In the data rows, 500 means zero.
Here are some points:
[311,670,476,495,406,458,743,509,814,530,319,453,663,540,427,464,652,406]
[508,327,365,348,930,433,610,248,543,391,239,489,787,502,192,170,602,622]
[700,734,650,450,326,572,402,647,356,559,674,434,283,505,742,756,185,495]
[524,379,530,552,999,452,715,226,403,348,267,363,400,303,257,028,515,485]
[463,440,509,400,609,455,470,368,583,549,494,552,435,458,562,420,562,516]
[495,307,534,641,750,452,697,256,495,288,210,618,759,415,358,120,748,469]
[641,576,428,512,591,396,622,374,427,579,565,563,387,530,390,417,516,587]
[323,700,325,566,036,655,403,786,765,453,343,511,601,477,587,750,493,497]
[339,464,570,560,434,519,453,649,509,477,616,538,629,630,479,637,473,455]
[566,418,603,433,410,495,452,455,460,734,709,468,365,600,568,647,410,526]
[397,631,265,620,253,649,616,696,804,518,364,521,655,424,511,465,546,375]
[538,551,681,618,278,596,470,783,368,764,737,339,361,620,598,777,334,552]
[529,576,344,458,723,385,663,270,568,474,417,663,536,526,337,285,603,565]
[512,193,478,351,999,394,748,169,558,438,268,558,621,476,447,149,701,489]
[122,475,337,356,627,471,498,562,835,441,333,643,643,515,432,324,662,547]
[512,318,655,467,844,431,562,151,393,363,378,516,618,471,490,250,517,472]
[661,578,546,766,073,626,403,814,343,509,543,400,459,401,665,721,500,438]
[542,483,385,415,885,300,742,111,528,463,400,669,541,526,231,153,649,551]
[536,488,540,574,426,570,446,552,527,484,488,365,555,460,604,598,392,286]
[736,295,629,558,558,488,451,562,202,559,665,278,290,419,424,483,393,450]
[664,755,611,626,000,602,423,851,394,620,728,357,258,481,742,929,397,464]
[448,734,378,533,000,626,258,742,705,770,626,478,440,550,794,970,329,469]
[425,669,575,648,282,635,472,805,498,688,634,390,457,572,599,785,390,561]
[524,605,527,630,207,619,354,671,543,472,507,316,488,398,659,722,313,290]
[512,566,707,664,393,565,456,696,338,738,716,337,433,600,549,768,347,557]
[665,275,862,483,797,423,615,438,114,722,727,298,309,623,350,399,350,649]
[250,811,317,603,238,691,649,663,930,485,104,507,881,575,665,611,476,554]
[407,694,357,553,077,547,311,720,700,590,539,516,416,434,783,814,509,428]
[364,365,492,401,825,369,570,173,623,452,334,663,570,485,429,242,702,499]
[604,520,378,442,462,517,416,567,446,512,434,346,610,517,411,545,432,597]
[033,707,243,483,427,546,457,724,999,444,240,705,710,495,570,458,689,491]
[618,510,419,494,321,543,353,684,421,557,563,322,501,490,512,699,363,561]
[237,575,175,457,422,489,556,435,898,488,352,776,822,534,465,500,716,468]
[232,664,466,602,423,564,557,602,711,536,366,512,706,580,524,611,565,597]
[428,611,375,554,386,625,572,477,584,589,504,510,578,537,330,599,391,549]
[388,440,368,368,782,530,483,423,639,290,208,531,777,550,383,263,674,567]
[661,496,636,630,418,570,323,597,200,653,781,310,288,521,702,692,425,591]
[204,508,383,388,528,501,456,656,748,438,382,647,584,511,538,399,594,573]
[486,645,562,560,261,534,601,582,571,469,473,466,448,408,564,634,571,463]
[590,377,593,565,860,474,558,319,297,521,532,419,481,505,490,416,592,578]
Here are 16 more points, each followed by its number:
[708,608,445,512,061,705,087,951,356,599,643,329,408,544,752,856,350,549] 0
[537,424,563,503,760,471,482,209,467,366,376,484,639,477,608,293,558,467] 1
[507,408,530,670,581,436,607,640,368,402,470,576,473,493,394,398,616,594] 2
[352,547,564,343,990,391,764,162,651,313,209,691,694,490,460,191,555,515] 3
[724,263,768,367,595,440,453,382,154,799,873,369,205,576,517,596,334,567] 4
[658,472,565,757,132,615,388,678,331,477,564,393,463,410,619,613,505,473] 5
[452,284,474,337,934,343,703,127,502,475,462,677,671,539,231,148,678,508] 6
[330,310,442,539,999,334,838,286,589,238,151,733,772,490,174,007,816,619] 7
[730,580,594,499,441,372,403,533,338,604,665,327,233,469,633,508,491,429] 8
[359,475,422,438,641,452,718,345,818,336,278,653,802,526,368,271,784,314] 9
[580,180,712,297,903,405,490,447,178,585,715,455,226,540,327,202,464,633] 10
[249,400,457,378,730,418,496,461,646,419,396,610,532,553,368,233,650,599] 11
[556,405,414,358,811,438,608,234,367,457,590,754,338,442,240,400,441,540] 12
[824,190,756,633,678,449,548,390,058,471,587,349,389,403,416,298,556,535] 13
[402,421,683,550,664,471,626,402,455,617,492,439,535,565,393,475,534,585] 14
[270,386,416,361,827,399,561,470,666,399,401,595,533,546,344,153,629,562] 15
Which three of these numbered points are nearest to each point below, ignoring the 2 directions in which the first points spread most? Their numbers follow each, nearest first.
[538,398,597,528,641,493,474,300,429,392,467,476,628,462,626,396,502,424] > 1 9 13
[431,662,520,415,648,492,653,341,578,398,386,628,558,508,554,437,431,526] > 3 1 6
[276,669,346,476,156,549,402,577,820,705,488,573,600,550,699,787,494,493] > 4 6 14
[183,561,541,553,754,512,712,426,713,535,336,557,767,559,362,375,618,552] > 14 7 6
[266,605,458,492,586,473,760,312,808,287,207,646,755,446,438,324,769,470] > 9 14 3
[272,686,292,784,118,645,450,707,839,339,209,567,855,374,682,544,710,446] > 5 13 1
[393,703,225,500,298,573,469,550,619,501,593,742,382,393,488,726,395,507] > 12 6 4
[306,419,386,606,760,430,744,440,642,309,196,714,713,512,300,236,744,646] > 7 2 13
[585,363,656,556,876,274,698,336,375,293,411,693,561,534,293,206,578,494] > 7 2 9
[227,939,336,522,296,562,579,622,921,373,222,678,742,504,700,595,478,453] > 3 1 8
[431,403,378,350,700,522,394,510,534,331,290,465,668,562,461,347,635,573] > 0 11 15
[428,670,464,566,043,585,383,758,638,537,620,359,515,540,557,833,483,310] > 9 6 8
[509,542,443,706,255,495,477,776,442,487,561,547,437,508,506,641,550,576] > 2 7 13
Here are 16 other points, each followed by its number:
[202,619,341,445,405,512,553,396,911,604,375,653,690,557,577,546,580,502] 0
[288,629,227,519,498,484,467,504,716,396,300,552,879,539,358,429,539,476] 1
[424,523,450,517,331,495,392,503,640,604,542,562,401,446,659,609,558,431] 2
[436,755,255,711,079,715,510,844,829,604,375,455,619,412,574,648,540,371] 3
[407,863,298,554,122,542,378,717,863,472,326,497,534,427,759,640,605,379] 4
[627,304,643,378,692,387,453,321,315,634,645,475,299,455,529,434,500,493] 5
[530,388,429,539,666,423,645,448,521,485,445,639,579,479,371,302,589,399] 6
[278,569,518,474,688,423,833,226,712,283,205,655,711,485,326,265,746,451] 7
[251,654,370,639,351,630,537,584,912,394,222,447,784,396,600,564,489,263] 8
[361,680,328,546,561,529,601,428,731,360,116,472,742,506,594,440,541,478] 9
[692,646,649,650,058,563,434,737,278,626,747,325,212,479,638,810,401,457] 10
[500,278,581,340,999,493,839,165,568,445,413,603,544,415,247,100,626,370] 11
[502,161,425,590,968,511,621,214,509,498,195,448,695,523,277,212,480,572] 12
[152,395,441,388,892,433,579,404,728,354,312,694,627,500,305,152,698,564] 13
[136,672,201,525,286,509,478,521,999,451,210,696,750,438,686,577,709,437] 14
[155,770,163,576,096,482,376,617,816,356,332,564,746,488,517,739,660,388] 15
The same question for these:
[380,609,379,512,295,503,384,523,731,565,460,584,533,448,648,636,574,450] > 2 14 5
[386,387,500,537,831,460,659,239,639,386,288,486,752,431,415,202,559,336] > 8 9 14
[456,594,463,614,481,560,379,573,492,527,528,415,514,532,661,665,569,505] > 14 9 2
[259,350,472,341,824,396,532,415,627,404,402,621,521,519,357,174,622,572] > 13 5 2
[317,653,443,423,532,458,619,352,794,395,280,498,713,573,519,388,715,478] > 7 10 14
[233,735,311,522,140,626,252,933,795,529,533,542,477,500,655,712,446,507] > 13 5 2
[479,576,453,366,460,557,478,613,571,573,568,575,389,505,601,640,429,495] > 5 2 0
[267,475,344,454,731,326,582,176,642,267,264,565,743,533,248,228,769,479] > 15 10 1
[740,597,700,573,104,488,412,692,191,620,830,352,178,467,647,834,364,446] > 10 6 14
[573,246,553,410,792,324,547,197,236,343,610,446,414,532,177,302,575,486] > 15 10 1
[375,714,301,659,120,717,588,839,830,543,429,497,603,380,572,570,535,382] > 3 6 10
[500,452,456,418,999,440,712,142,509,290,163,518,680,520,379,126,600,533] > 9 4 8
[638,610,616,404,000,471,280,714,317,408,672,369,327,551,592,850,238,454] > 15 10 1
